27 50 0 74 68 -56 59
37 -7 -78 -34 24 -27 -44
-70 -56 -9 1 -17 -45 -21
57 -23 21 28 -20 -53 -12
-61 -30 -5 -61 44 40 7
-45 -40 52 64 -63 -24 39
3 3 -72 4 8 -2 31
57 -4 -30 -33 22 -26 -36
48 -16 75 68 -64 -71 -52
-76 15 1 11 -41 76 40
|
-76 48 57 3 -45 -61 57 -70 37 27
15 -16 -4 3 -40 -30 -23 -56 -7 50
1 75 -30 -72 52 -5 21 -9 -78 0
11 68 -33 4 64 -61 28 1 -34 74
-41 -64 22 8 -63 44 -20 -17 24 68
76 -71 -26 -2 -24 40 -53 -45 -27 -56
40 -52 -36 31 39 7 -12 -21 -44 59

31 -14 -11 -16 6 -8 28 2 -3 8
73 -48 -14 -58 37 -26 61 14 5 19
|
73 31
-48 -14
-14 -11
-58 -16
37 6
-26 -8
61 28
14 2
5 -3
19 8

-57 -71
-45 -53
-67 -65
|
-67 -45 -57
-65 -53 -71

20 75
28 -55
-58 -84
38 68
40 -77
60 69
37 -68
51 74
|
51 37 60 40 38 -58 28 20
74 -68 69 -77 68 -84 -55 75

-39 74
52 -49
-37 -14
45 -52
-66 -49
-26 -67
-43 -78
|
-43 -26 -66 45 -37 52 -39
-78 -67 -49 -52 -14 -49 74

87 -92 -44 -52
-41 12 -39 -21
-24 -6 -14 -24
-16 -2 -23 -23
-23 11 -42 -31
-20 -6 -16 -26
-24 -5 -15 -27
|
-24 -20 -23 -16 -24 -41 87
-5 -6 11 -2 -6 12 -92
-15 -16 -42 -23 -14 -39 -44
-27 -26 -31 -23 -24 -21 -52
---
-76 5 -22 25 37
-23 -21 -11 -57 -39
-17 47 -9 58 -2
-85 0 -15 18 44
-30 18 14 -45 -13
|
-76 5
-23 -21
-17 47

59 18 38
23 79 38
34 83 45
|
59 18
23 79
34 83

4 -31 -61
24 33 91
-41 -65 -41
|
4 -31
24 33
-41 -65

-93 -14 -19 33
2 -29 -15 41
-43 45 26 -41
-3 -50 -22 -95
24 -34 38 14
|
-93 -14
2 -29
-43 45

63 66 -69 -70
-66 -74 67 68
68 -67 71 -68
-68 -69 69 69
67 -61 62 -70
|
63 66
-66 -74
68 -67

-3 -4 0 11
-2 5 17 -10
-3 3 -14 -19
-6 9 -49 -71
|
-3 -4
-2 5
-3 3
---
19 -93 39
87 -15 -43
|
-93 39 19
-15 -43 87

-21 88 89 72
21 89 77 -24
1 72 74 -21
-1 26 8 92
-22 86 80 81
16 91 80 -17
|
89 72 -21 88
77 -24 21 89
74 -21 1 72
8 92 -1 26
80 81 -22 86
80 -17 16 91

21 9 23
-6 -5 -83
72 -24 25
0 43 -11
72 75 80
-24 29 17
31 -71 -36
|
9 23 21
-5 -83 -6
-24 25 72
43 -11 0
75 80 72
29 17 -24
-71 -36 31

-51 -14 -24 25 46 49 30 -1 -35 13
67 -31 12 -29 -6 5 41 -34 -36 -3
23 -14 -40 -21 -29 -8 -22 -10 -66 -45
-1 -25 9 -34 2 -1 -15 -92 -11 -4
-31 23 -18 -8 58 45 32 -45 -15 4
-6 11 -37 -39 33 74 15 1 1 26
11 -31 9 -27 -68 41 -42 -2 0 21
|
-35 13 -51 -14 -24 25 46 49 30 -1
-36 -3 67 -31 12 -29 -6 5 41 -34
-66 -45 23 -14 -40 -21 -29 -8 -22 -10
-11 -4 -1 -25 9 -34 2 -1 -15 -92
-15 4 -31 23 -18 -8 58 45 32 -45
1 26 -6 11 -37 -39 33 74 15 1
0 21 11 -31 9 -27 -68 41 -42 -2

0 0 -1 0 9 44
9 19 -1 8 -2 31
0 37 -1 2 -2 77
0 0 29 0 9 -2
0 12 5 19 -2 11
2 3 -1 17 -2 -2
17 6 -1 17 -2 -2
|
9 44 0 0 -1 0
-2 31 9 19 -1 8
-2 77 0 37 -1 2
9 -2 0 0 29 0
-2 11 0 12 5 19
-2 -2 2 3 -1 17
-2 -2 17 6 -1 17

-20 -28 -26 0
59 93 47 -12
64 78 61 -9
3 0 10 7
-16 -22 -31 -13
42 57 61 -3
-37 -59 -53 20
42 58 29 -9
-40 -59 -61 4
22 35 10 0
|
-26 0 -20 -28
47 -12 59 93
61 -9 64 78
10 7 3 0
-31 -13 -16 -22
61 -3 42 57
-53 20 -37 -59
29 -9 42 58
-61 4 -40 -59
10 0 22 35

33 36 -15 75 -31 7
25 -24 -2 -42 78 -15
7 38 -56 -13 -70 32
11 -18 -68 19 -50 -56
-26 82 -18 78 -38 -4
-9 -3 -24 36 15 -46
29 20 22 21 -66 53
48 -68 -6 -57 11 -17
-25 50 34 52 55 -25
-8 -27 -82 -24 -47 -74
8 27 33 -29 -38 65
|
-31 7 33 36 -15 75
78 -15 25 -24 -2 -42
-70 32 7 38 -56 -13
-50 -56 11 -18 -68 19
-38 -4 -26 82 -18 78
15 -46 -9 -3 -24 36
-66 53 29 20 22 21
11 -17 48 -68 -6 -57
55 -25 -25 50 34 52
-47 -74 -8 -27 -82 -24
-38 65 8 27 33 -29
